(in the rows, 128 means zero)
The rows of M fall into 3 groups, which share some directions, and each row is roughly a mix of its group's hidden directions.
M, 94 rows:
[[134 116 106 100 119 174 166  69 158 160 132]
 [135 166 166 138 100 161  81 102 151 130  81]
 [ 96 168 199 137  79 130 122 137 129 139 139]
 [115 168 177 190 116 110 132 156 139 118 160]
 [113 144 132  92 104 123  68 124 151 134  66]
 [101 139 166 136 129 104  69 154 139 174  96]
 [105 184 116  85 137 127 172 170 119 153 109]
 [116 187 158 156 105 160 119 121 175 163 125]
 [ 88 139 118 150 101 130 130 178 112  87 182]
 [173 126 104  55 136  95 142 122 143 144 103]
 [115 140 110 125 122 198 185 115 148 154 150]
 [141  72  95 113 147  79 149 143  98  89 128]
 [115 147 158 165 123 186 140 120 107 105 184]
 [124 160 129 157 103 164 113 127 111  91 197]
 [133 129 145 106 142  51  86 142 100 120 102]
 [110 188 142 105  94 150 102 127 169 105  92]
 [ 98 146 121 161  99 178 125  62 138 126 145]
 [132 147  91  78 131  82 160 139 169 123  92]
 [136  87 168 136 144 165  73 103 102 160 137]
 [126 130 138 152 141 159 173 139 115 105 205]
 [109 155 123  74 119 108  99 148 137 161  69]
 [123 199 144 121 101 158 133 108 165 105  95]
 [139 108 122 188 107 185 129 152 161  98 128]
 [127 124 123 187 101 181 116  95 142  96 158]
 [126 156 114  67 142 130 180 164 135 166 127]
 [103 194 164 108 109 104 117 164 136 146  95]
 [135 134 111  91 142 162 192 171 147 159 136]
 [127 126 111  79 131 153 170  73 139 173 143]
 [128 178 160 154  96 168 171 109 147 118 161]
 [150 146 108 149 129 199 150  85 140 121 165]
 [112 116  85  80 124  68 121 160 145 128  96]
 [113 172 143 151  77 176 117 108 154 130 166]
 [134 143 120  96 146 135 177 205 136 145 127]
 [131  91 154 187 140 103  83 135  97  94 133]
 [159 112 175 186 128 159 115 138 122 134 177]
 [ 90 157 125 156  95 164 114  60 136 124 138]
 [143 133 120 145 117 146 137 210 162 105  98]
 [148  79 128 181 136 142 164  98 134 108 172]
 [144  75  89 116 160  74 149 145 120 109 103]
 [114 108 143 199 110 147  87  91 125  97 135]
 [138 112 142  94 145  60  91  88  99 137 128]
 [128 167 154 149 105 192 134 101 121 119 178]
 [118 174 110  97 136 152 185 180 130 146 123]
 [112 166 164 133  85  94 177 154 128  94 143]
 [105 178 112 110 119 164 175 178 148 143 119]
 [137  97  72  62 139 117 121 128 100 113 102]
 [134  59 104 118 155 139  75 110  99 139 132]
 [164  74 118 148 161  97 162 145 116 150 169]
 [109 178 108 107 125 169 185 165 139 147 125]
 [130 136  99 106 103 173 136  85 180 163 102]
 [166 129 145 105 149 135 124  75 151 163  72]
 [124 181 135 156 105 187 122 105 165 145 152]
 [119 186 172 158  95 161 154 117 155 135 150]
 [113 103 146 197 110 146  85  93 127 100 139]
 [145  60 110 130 154  83 128 158 109 153 154]
 [139 167 128 125 125 166 175  98 178 158  98]
 [162  91 145 121 137 110  77 113 137 173  80]
 [ 93 149 122 165 112 201 163 125 141 134 149]
 [122 189 141 114  93 140 107 125 173 109  82]
 [130  81 129  90 160  77 129 147  95 131  86]
 [168 101 126 120 117  90  78  70 133 105 135]
 [131 101  74  77 114  99 135 138  98  82 131]
 [131 139 142 150 121 152  98  69 105 148  67]
 [119 188 160 166 114 153 130 125 178 161 124]
 [114 180 175 184 105 131 135 142 153 128 156]
 [140  99 135 172 125 175 132  91 120 113 188]
 [117 114 127  77 137  79 121 153 121 148  66]
 [127 144 121  77 147 135 182 181 136 164 137]
 [136  77 122 102 173  81 123 147  96 132  90]
 [156 105 139  87 157  60 108 115  96 136 141]
 [128 194 140 144 116 169 167  89 141 104 115]
 [107 173 149  94 127 114  88 155 131 166  79]
 [111 156 169 158 108 192  96 101 111 115 137]
 [128 164 147 160  98 180 141 105 130 110 184]
 [ 97 121 121 123 118 177 168 133 168 169  84]
 [147  99 150 116 149  55  85 140 101 119 124]
 [133 192 139 133 123 167 171  84 146 109 109]
 [109 169 100  90 137 131 196 125 145  97 143]
 [130 103 148 140 132  78  72  76  99 114 129]
 [184 125 124 106 154  95 172 125 178 149 111]
 [112 125 122 161 101 182 127  63 146 125 158]
 [117 172 159 136 114 191  93 106 138 164 139]
 [130 112 142 165 113  98  64  82 117  95 122]
 [ 98  91 113 113 129 110 117 185 112 113 189]
 [117 189 138 105  94 141 108 127 173 107  85]
 [ 55 143  97 106 106 137 106 127  87 101 118]
 [119 130 150 175 124  94  77 172 113  88 114]
 [ 77 122 127 157  96 143  74 135  77 115 129]
 [101 158 111 139 111 198 172 107 144 142 149]
 [ 94 143 157 155 110 188  92 105  91 115 143]
 [183  87 156 159 164 137 144 105 121 165 150]
 [159  94 101 139 153 117 192 118 115  84 149]
 [143 142 135  99 156  77 133 199 101 125 129]
 [162  93 133 160 185 121 182 120 109 110 138]]

Here is one row of each group, with its name. Which group are the others in?
[142 175 133 121 109 126 121  98 162 131  54]
<23>
[110 180 142 155  87 121 139 136 192 147 116]
<126>
[ 93 156 112 126 116 192 178 111 145 157 129]
<38>

[151  72  79 145 134 126 156 109 125  87 163]
<126>
[122  93 103 109 155  75  81 163 110 132  99]
<126>
[146 108 145  99 153  53  98 153 106 129 110]
<38>
[149 163 129  90 146 139 159  79 161 138  80]
<23>
[132 153 149 160 133 198 107  94 146 161 149]
<126>
[134 106 123 157 103 154 100  48 144 114 140]
<38>
[118 181 133  90 144  87 136 179  98 132 153]
<38>
[109 215 156 121  95 142 126 148 134 128 132]
<126>
[145  77 111 144 166 110 170 128  93 146 172]
<23>
